0: [167 170 156 163 163 151 153 149 184 181 181 163 182 137 160 153]
1: [151 147 160 174 142 158 144 174 144 179 139 154 153 154 146 161]
2: [140 160 139 137 139 172 142 163 149 163 149 174 144 167 156 156]
3: [151 142 156 132 146 161 140 137 146 167 144 177 144 161 161 149]
4: [139 153 142 149 156 147 147 158 135 139 158 170 147 163 151 156]
5: [144 165 165 177 142 135 170 170 165 135 153 151 140 142 154 181]
6: [168 168 142 163 154 151 174 170 174 165 153 149 163 156 168 165]
7: [179 177 154 177 156 167 184 175 181 147 149 135 163 170 146 179]
8: [156 149 160 140 147 172 153 156 170 147 170 137 154 172 160 156]
9: [177 139 160 137 184 144 140 160 186 144 184 172 186 149 182 165]
10: [181 140 144 142 179 154 174 161 182 147 168 153 179 144 170 151]
11: [165 151 156 158 161 167 160 154 177 160 174 170 163 158 154 156]
12: [163 149 142 140 153 139 160 177 177 140 156 146 170 146 165 135]
13: [137 149 153 139 149 158 153 163 151 163 151 167 154 160 151 149]
14: [156 160 151 154 163 153 165 165 154 179 160 163 137 147 165 177]
15: [140 144 135 137 154 175 154 168 161 182 133 165 158 165 161 135]
16: [147 170 160 167 146 167 156 149 140 135 168 182 160 160 147 132]
17: [151 144 144 158 154 149 144 154 147 156 151 172 154 144 156 158]
18: [149 168 142 179 146 177 160 167 147 160 153 163 146 147 140 160]
19: [165 174 147 158 156 151 170 161 174 160 158 140 160 151 163 160]
20: [163 153 151 167 161 142 161 158 158 161 153 175 147 160 167 147]
21: [146 168 144 174 144 140 146 163 149 132 156 140 149 177 147 177]
22: [140 151 147 174 160 137 146 175 142 170 156 167 153 132 153 172]
23: [163 140 147 161 151 167 135 154 140 186 151 146 161 182 146 184]
24: [175 156 163 156 175 154 149 154 167 151 177 172 175 156 151 153]
25: [151 147 140 163 151 158 153 167 151 158 156 174 140 163 142 160]
26: [142 154 160 146 156 154 146 146 154 161 161 167 146 154 142 154]
27: [160 174 163 151 140 156 163 160 154 163 146 153 149 158 154 174]
28: [172 139 151 175 163 182 154 167 156 153 168 161 161 146 149 147]
29: [139 147 184 153 147 167 147 133 144 160 153 182 144 188 153 170]
30: [151 147 149 153 149 163 151 158 147 168 158 165 142 163 161 151]
31: [154 158 151 156 147 161 149 165 153 167 163 154 153 160 146 156]
32: [149 149 151 151 156 151 147 153 144 149 151 158 149 153 151 153]
33: [168 175 156 153 161 153 163 158 161 165 154 151 156 153 168 174]
34: [167 163 146 186 165 154 181 170 179 161 151 149 161 146 177 144]
35: [170 146 154 153 165 144 158 172 175 172 165 156 165 142 177 163]
36: [149 168 158 158 151 161 156 158 160 153 153 154 142 151 147 179]
37: [163 140 156 156 174 163 142 154 172 160 179 153 175 153 158 151]
38: [139 156 149 144 149 154 146 161 146 163 137 168 147 151 140 151]
39: [182 181 142 165 174 132 184 186 184 144 161 130 163 139 184 154]
40: [142 147 149 154 158 163 154 161 154 135 158 154 139 144 153 158]
41: [139 149 186 142 142 168 135 132 139 154 146 175 151 188 163 175]
42: [158 167 184 158 158 147 146 137 146 144 151 163 147 165 154 177]
43: [154 153 168 154 156 163 144 149 144 158 149 174 142 172 158 149]
44: [182 149 181 174 188 153 156 144 184 165 188 163 186 154 175 151]
45: [153 149 154 147 154 158 140 160 144 175 142 172 142 146 146 158]
46: [165 151 168 158 161 174 140 139 165 177 186 167 161 167 170 160]
47: [172 146 149 156 167 153 161 168 167 149 151 158 163 151 158 132]
48: [154 170 161 163 133 156 177 146 147 156 147 167 142 151 161 167]
49: [146 139 179 147 156 177 142 133 151 177 154 153 149 154 132 140]
50: [154 142 158 147 146 151 140 140 153 184 175 139 144 154 163 170]
51: [144 146 163 146 144 181 142 153 146 168 156 174 140 179 154 147]
52: [144 165 156 170 149 170 147 172 158 188 172 170 147 181 146 186]
53: [158 147 140 163 153 149 153 179 151 153 174 163 163 165 154 149]
54: [161 140 179 135 177 179 144 135 160 174 168 163 163 182 168 153]
55: [184 170 151 161 147 130 184 174 184 188 135 130 139 182 186 160]
56: [160 174 161 168 139 163 174 146 147 184 128 147 144 135 142 179]
57: [147 156 140 172 144 147 165 160 142 167 144 175 144 161 154 151]
58: [146 147 144 142 146 167 146 165 144 163 154 149 142 153 158 146]
59: [146 139 168 146 151 186 147 137 144 146 160 172 151 184 142 144]
60: [167 144 156 144 137 158 161 153 151 188 161 170 158 179 168 133]
61: [156 182 147 153 146 140 181 154 160 160 140 156 151 146 154 181]
62: [151 140 153 139 151 184 165 177 137 146 137 186 144 179 161 130]
63: [146 132 184 163 168 179 133 142 146 142 186 172 158 175 132 177]

[168 160 188 137 179 135 154 142 167 130 184 147 175 137 161 161] 24 9 37 44 10
[149 142 153 147 153 184 149 146 153 137 165 167 146 146 154 144] 40 32 26 58 30
[135 188 147 168 135 132 182 144 153 153 135 135 144 142 149 172] 61 48 5 56 27
[182 153 153 135 151 139 163 161 135 156 128 130 160 165 151 188] 27 33 61 32 36
[163 156 172 167 165 146 146 137 156 147 174 158 161 168 161 167] 42 24 46 11 37
[186 172 177 179 188 144 182 146 188 142 182 151 186 140 188 154] 44 10 39 34 0
[182 149 147 174 184 151 168 153 181 154 172 156 177 140 165 147] 10 24 37 44 47
[144 139 182 140 165 168 140 147 135 133 172 174 168 161 163 184] 63 41 42 29 43
[175 184 168 142 165 154 163 160 158 160 149 174 160 149 160 188] 33 27 61 36 14
[188 182 153 177 181 132 184 175 184 142 161 147 182 149 188 151] 39 34 6 19 10
[161 147 151 153 172 179 144 172 165 154 167 140 167 163 149 147] 37 28 8 31 11
[158 184 147 161 153 139 174 177 154 142 156 135 140 140 170 161] 19 5 33 6 61
[163 179 158 163 139 158 179 147 137 175 154 151 153 142 165 140] 48 27 33 19 57
[146 165 153 146 154 174 163 160 153 179 172 163 160 167 139 142] 31 13 30 26 11
[146 165 153 172 140 142 170 168 160 142 137 161 149 153 135 144] 57 38 5 25 18
[160 139 156 144 177 154 149 149 165 170 177 168 181 153 161 133] 37 24 11 47 0
[181 144 135 139 177 147 174 177 184 149 175 160 179 154 188 158] 10 35 9 12 6
[153 147 172 144 181 182 142 167 151 179 181 146 168 156 153 149] 37 54 46 31 11
[181 186 151 165 163 133 186 181 184 151 146 137 165 149 186 156] 39 6 34 19 33
[153 153 151 161 154 153 154 161 154 165 151 147 139 151 139 154] 31 32 25 26 36
[142 177 135 182 137 160 168 167 154 142 137 135 132 132 142 132] 18 40 57 36 5
[161 139 146 153 165 174 144 153 172 168 174 151 161 160 165 153] 37 11 46 8 31
[160 140 151 139 163 133 165 149 182 146 147 144 177 163 175 137] 12 47 10 35 19
[172 174 139 174 146 156 179 167 184 177 146 144 153 135 182 140] 34 6 19 35 33
[156 140 188 182 163 188 139 130 151 168 188 177 163 186 137 167] 63 46 29 59 54
[140 146 154 160 140 184 144 149 137 158 160 158 139 181 144 142] 51 59 30 43 58
[147 153 161 142 144 142 158 156 163 167 181 168 153 156 137 163] 26 31 13 11 30
[153 151 161 147 147 167 153 142 153 144 154 179 153 177 154 163] 43 59 29 51 26
[177 179 154 142 140 137 182 144 168 163 137 167 146 146 146 177] 61 27 48 33 56
[163 154 161 174 156 154 149 182 135 137 132 177 133 160 137 184] 25 36 1 18 4
[151 174 160 154 158 146 167 153 137 172 160 130 149 160 132 151] 31 27 32 26 36
[186 158 174 161 188 144 165 156 181 161 181 144 188 137 181 172] 44 35 10 9 0
[161 147 140 144 158 147 153 182 163 156 156 147 160 132 168 137] 12 47 35 58 53
[165 151 149 168 163 184 146 144 146 158 160 177 154 142 144 153] 28 17 18 11 30
[181 156 144 181 175 139 181 165 172 137 175 151 182 172 182 188] 6 10 7 19 39
[158 146 144 163 160 181 142 160 161 156 160 184 147 160 146 153] 25 30 28 11 17
[177 170 146 167 167 146 175 147 161 184 137 160 156 149 181 184] 33 6 14 61 19
[149 146 172 177 184 181 142 156 174 147 182 156 175 163 163 174] 37 11 46 24 63
[154 154 146 153 149 146 161 167 146 175 156 147 146 156 147 160] 31 30 58 32 14
[172 146 182 160 188 165 153 153 182 153 188 170 188 151 175 139] 44 24 37 9 11
[139 142 144 174 151 170 151 161 147 163 146 168 137 161 147 167] 25 30 18 57 1
[168 179 181 133 146 142 161 144 139 160 146 135 151 144 144 184] 27 42 33 61 36
[153 156 158 179 167 179 142 140 151 140 161 163 163 149 167 149] 28 16 32 17 40
[174 151 147 144 175 158 161 170 179 140 175 149 181 153 170 149] 10 37 12 47 24
[137 146 147 146 142 151 158 158 140 140 158 158 146 170 147 161] 4 32 13 40 25
[188 186 146 184 188 140 188 182 186 130 142 137 186 142 188 188] 39 7 34 6 19
[140 147 188 163 151 170 142 132 154 165 165 156 151 182 147 156] 29 59 49 43 51
[154 137 186 144 184 179 140 153 170 154 188 153 188 151 139 140] 37 24 54 11 46
[156 149 142 172 161 165 149 165 158 156 161 170 147 147 144 160] 25 17 18 31 28
[163 172 175 139 142 147 161 149 144 151 146 153 139 161 158 179] 27 42 48 36 33
[175 160 165 128 172 181 137 161 149 188 139 132 161 165 147 188] 23 33 27 31 45
[186 156 175 160 188 151 161 160 188 153 186 156 188 144 186 139] 44 9 10 24 37
[170 184 135 139 156 137 181 184 184 153 167 132 170 130 186 149] 39 19 12 6 35
[182 167 170 165 184 151 168 146 182 172 172 163 179 161 174 165] 44 0 24 11 35
[172 181 158 153 140 132 179 175 163 154 144 128 147 149 163 153] 19 6 61 27 33
[147 172 139 170 146 160 151 142 140 168 147 161 147 149 158 146] 57 30 18 32 17
[139 142 175 154 144 160 144 132 144 142 146 184 142 184 144 175] 29 41 43 59 42
[156 140 147 177 160 184 154 156 158 154 179 154 174 160 147 158] 28 37 11 31 53
[179 147 163 174 175 133 144 167 154 153 130 188 168 151 174 137] 20 47 17 24 43
[147 156 182 154 158 161 154 133 147 168 165 168 147 172 142 172] 29 42 26 43 41
[156 147 144 184 167 139 177 182 177 151 132 139 175 128 177 154] 34 6 39 35 19
[133 153 172 130 175 137 153 149 146 160 186 132 156 184 160 154] 8 26 50 54 32
[165 140 149 146 174 156 149 168 161 165 170 167 174 153 160 153] 37 24 11 35 53
[140 135 182 128 139 186 146 144 160 146 177 174 146 137 156 175] 26 40 3 51 59
[139 144 158 135 140 182 147 142 144 167 154 167 149 175 156 160] 51 3 2 59 30
[158 172 167 163 156 158 172 172 149 151 135 140 149 168 158 184] 27 36 33 61 7
[168 146 186 163 165 156 144 142 149 161 184 175 153 188 137 167] 63 29 46 42 43
[174 154 153 179 160 167 153 151 165 167 165 165 158 165 167 165] 11 46 20 28 33
[144 182 156 161 151 161 153 153 149 177 135 156 146 161 153 161] 27 36 38 31 48
[137 139 184 153 147 181 151 128 151 158 167 174 142 184 151 161] 29 59 41 51 43
[156 146 156 144 161 174 156 161 168 160 174 163 165 160 153 147] 11 37 31 8 24
[144 149 186 170 158 181 139 151 153 140 156 175 156 181 144 137] 59 43 51 16 29
[174 167 147 156 154 135 177 182 184 142 160 128 163 140 179 149] 39 12 19 6 34
[188 160 179 153 188 156 168 149 188 135 186 167 186 144 182 147] 44 9 10 24 37
[146 154 163 168 156 161 140 144 146 160 158 168 158 154 140 153] 26 32 17 43 31
[170 181 135 172 149 139 182 181 174 156 142 149 160 137 181 135] 34 39 6 19 12
[140 168 146 184 142 170 167 153 139 161 158 153 151 156 149 165] 18 48 57 36 31
[170 156 142 156 168 160 161 149 154 177 144 179 160 184 172 151] 20 60 30 43 57
[165 181 181 156 163 174 154 130 142 153 147 140 160 184 135 158] 42 43 27 59 36
[154 186 160 149 142 142 186 147 146 161 137 149 151 154 165 188] 61 27 48 33 56
[163 165 147 146 153 146 158 172 161 170 151 168 153 161 170 154] 20 33 6 30 31
[149 184 158 156 151 140 174 154 153 153 147 133 149 149 140 181] 61 27 36 33 5
[158 142 151 151 147 151 147 154 140 146 154 156 144 165 146 154] 32 4 30 25 17
[140 172 142 153 146 151 168 158 149 146 147 147 153 154 142 165] 36 27 61 32 31
[158 177 149 179 172 135 163 156 154 137 135 153 156 160 170 144] 20 34 19 47 6
[179 186 139 175 165 139 188 172 184 142 149 142 179 153 186 154] 39 34 6 19 7
[153 146 177 153 170 177 140 168 149 167 182 144 168 147 146 132] 37 28 31 49 24
[139 184 153 153 137 151 177 133 149 151 146 153 140 153 142 146] 48 61 27 36 26
[146 146 184 144 154 174 142 137 144 161 172 160 158 177 149 147] 59 51 49 54 43
[147 142 160 146 153 154 142 165 163 158 156 163 167 153 151 144] 13 32 26 31 17
[156 174 156 146 149 149 170 165 146 153 144 154 142 161 144 174] 27 36 61 48 33
[146 147 160 160 156 163 151 149 146 140 160 167 158 161 153 154] 32 4 43 26 40
[161 174 165 156 177 139 165 156 165 168 156 154 168 146 156 172] 33 19 6 35 14
[160 156 144 158 147 165 144 149 149 168 144 165 146 168 149 154] 30 31 43 25 45
[140 140 182 151 161 165 140 133 147 158 170 179 160 186 149 174] 29 41 63 59 43
[147 170 175 165 140 144 144 139 142 147 147 170 142 181 140 182] 42 29 41 43 36
[139 163 156 177 142 147 160 146 149 139 142 170 144 146 163 161] 48 57 17 32 5
[139 163 168 177 146 168 144 149 144 154 158 156 151 160 146 172] 36 31 18 42 26
[188 139 179 133 188 181 149 156 184 146 188 181 188 137 135 158] 24 37 9 11 10
[137 177 177 160 156 151 153 149 147 156 154 167 154 168 139 184] 42 36 27 26 29
[149 167 149 175 140 151 175 168 146 165 146 156 147 161 151 140] 57 18 31 48 20
[179 175 142 170 154 156 179 172 179 161 146 144 158 163 181 165] 6 19 34 33 7
[188 188 144 184 175 132 188 181 186 147 144 135 181 146 184 167] 39 34 6 19 7
[144 144 179 144 153 160 146 137 142 158 158 163 142 179 139 168] 29 41 43 26 59
[147 147 168 144 163 163 154 151 146 163 161 179 149 153 144 153] 26 13 43 45 32
[144 158 174 158 158 165 146 142 140 139 174 182 161 135 140 128] 16 26 32 43 17
[167 163 147 151 158 153 163 168 153 167 140 168 151 161 163 156] 20 33 30 27 57
